Each row has a name. After each piece below comes the name of the row it's from, unless a question asks for something else. Each question is about the rows just above it. Places in a row count from 0.

Z643: [-15.2  -0.2 -54.1   1.9   9.5   9.0  11.7 -28.0  -0.7  11.0  72.3 -13.1
  32.3  19.1  26.1  51.2  40.4 -18.3]
Z446: [ 17.0 -22.6  -5.6  -8.7  36.3  -4.3 -20.1   1.9 -48.9 -31.5  90.9   2.7
 -18.0 -28.4  45.2   3.9  17.4 -22.1]
Z777: [ 10.7 -44.8   7.4 -11.8 -20.6  27.8  -8.2  17.2 -20.3  32.8  -0.8  -7.9
  -4.6  58.3  34.4 -11.4   1.7 -13.7]
Z689: [ -1.0  41.1  -7.8  12.0  10.8 -28.4  35.5 -33.4  -1.2  52.9 -62.9  -5.9
  36.0  18.7 -22.4  -6.0 -12.1  15.3]
Z477: [-22.5  29.3  -5.2   4.6  43.5 -17.0  27.3 -38.9  -4.4  26.5  -6.8 -10.7
  70.4  27.7  -5.2  44.8  25.7  -0.8]
Z628: [-44.1  -4.9   9.2  -5.3  16.5  23.9  -0.8  -4.6  34.4 -20.3  17.2  -8.2
  58.3  32.8  -7.9  70.6  42.1  -7.7]
Z147: [-23.0 -34.8   9.5 -13.1  11.7  32.3 -28.0  19.1  11.0 -54.1  72.3  -0.7
   9.0   1.9  19.9  48.9  38.1 -19.7]
Z993: [-35.4  19.0   6.8   4.5  -9.2  10.2  18.7 -10.8  47.8  17.7 -55.8  -7.5
  51.6  39.2 -35.4  37.1  11.6  11.5]
[  9.5 -13.1  11.7  32.3 -28.0  19.1  11.0 -54.1  72.3  -0.7   9.0   1.9] begins in row and place | Z147, 2
Where does [ -0.8  -4.6  34.4 -20.3  17.2  -8.2  58.3  32.8  -7.9] start? Give its row and place. | Z628, 6
Where does [ 11.0 -54.1] start? Give its row and place. | Z147, 8
One entry of Z777 was changed: [ 10.7 -44.8   7.3 -11.8 -20.6  27.8  -8.2  17.2 -20.3  32.8  -0.8  -7.9
  -4.6  58.3  34.4 -11.4   1.7 -13.7]. Where, and from what? | 2, [7.4]
Changed Z777: [ 10.7 -44.8   7.4 -11.8 -20.6  27.8  -8.2  17.2 -20.3  32.9  -0.8  -7.9
  -4.6  58.3  34.4 -11.4   1.7 -13.7]. Place and old value: | 9, [32.8]
One entry of Z689 was changed: [ -1.0  41.1  -7.8  12.0  10.9 -28.4  35.5 -33.4  -1.2  52.9 -62.9  -5.9
  36.0  18.7 -22.4  -6.0 -12.1  15.3]. Where, and from what? | 4, [10.8]
Where does [ 11.0  72.3 -13.1  32.3  19.1] start? Give its row and place. | Z643, 9

Z993: [-16.3  41.2 -13.9   2.9  10.4 -28.2 -77.0 -27.9 -25.7  14.7]
Z446: [-16.3  41.2 -13.9   2.9  16.1 -28.2 -77.0 -27.9 -25.7  14.7]
Z567: [-19.5  38.8 -34.3   2.8   3.0 -17.8 -77.0 -27.9 -25.7  14.7]
Z628: [-16.3  41.2 -13.9   2.9  10.4 -28.2 -78.4 -45.2 -28.4  27.3]
Where does [-19.5  38.8 -34.3   2.8   3.0 -17.9 -77.0 -27.9 -25.7  14.7] differ from Z567, and what was there? | 5, [-17.8]
Changed Z567: [-19.5  38.9 -34.3   2.8   3.0 -17.8 -77.0 -27.9 -25.7  14.7]. Place and old value: | 1, [38.8]

Z689: [  6.4 -31.4 -56.7 -30.0  26.1 -24.3 -22.3  23.0]
Z477: [-56.7 -30.0  25.8  40.7  66.4 -29.0  47.3 -18.8]
Z628: [-12.6 -35.2  13.4  40.7 -24.3  26.1 -22.3 -55.0]
Where does [-12.6 -35.2  13.3  40.7 -24.3  26.1 -22.3 -55.0] differ from Z628, and what was there? | 2, [13.4]
Where does [ 26.1 -24.3 -22.3] start? Give its row and place. | Z689, 4
One entry of Z689 was changed: [  6.4 -31.3 -56.7 -30.0  26.1 -24.3 -22.3  23.0]. Where, and from what? | 1, [-31.4]
Row and place where [-56.7 -30.0  26.1] starts: | Z689, 2
Where does [-29.0  47.3] start? Give its row and place. | Z477, 5
Row and place where [ 66.4 -29.0] starts: | Z477, 4

Z445: [ 44.3 -54.7 -18.9  86.3  53.7   6.0]
Z777: [-36.6 -68.3  81.2 -81.9  50.8  61.9]
Z689: [ 26.3 -43.7 -21.3  66.7  61.2 -61.4]
Z167: [  6.4  58.3 -34.6  -2.9 -44.5  50.6]
Z643: [-28.2 -13.4  20.8  36.0  66.5  60.3]
Z567: [ 74.3 -66.5  57.4  48.5  77.5  74.5]
Z147: [ 49.2 -19.7 -70.3 -28.8  63.6  67.3]
Z620: [ 77.7 -26.6  65.2 -28.8  63.6 -21.0]
Where does [ 66.7  61.2 -61.4] start? Give its row and place. | Z689, 3
Row and place where [ -2.9 -44.5  50.6] starts: | Z167, 3
[53.7  6.0] begins in row and place | Z445, 4
[ 49.2 -19.7 -70.3 -28.8  63.6  67.3] is in which row? | Z147
Row and place where [ 49.2 -19.7] starts: | Z147, 0
Changed Z445: [ 44.3 -54.6 -18.9  86.3  53.7   6.0]. Place and old value: | 1, [-54.7]

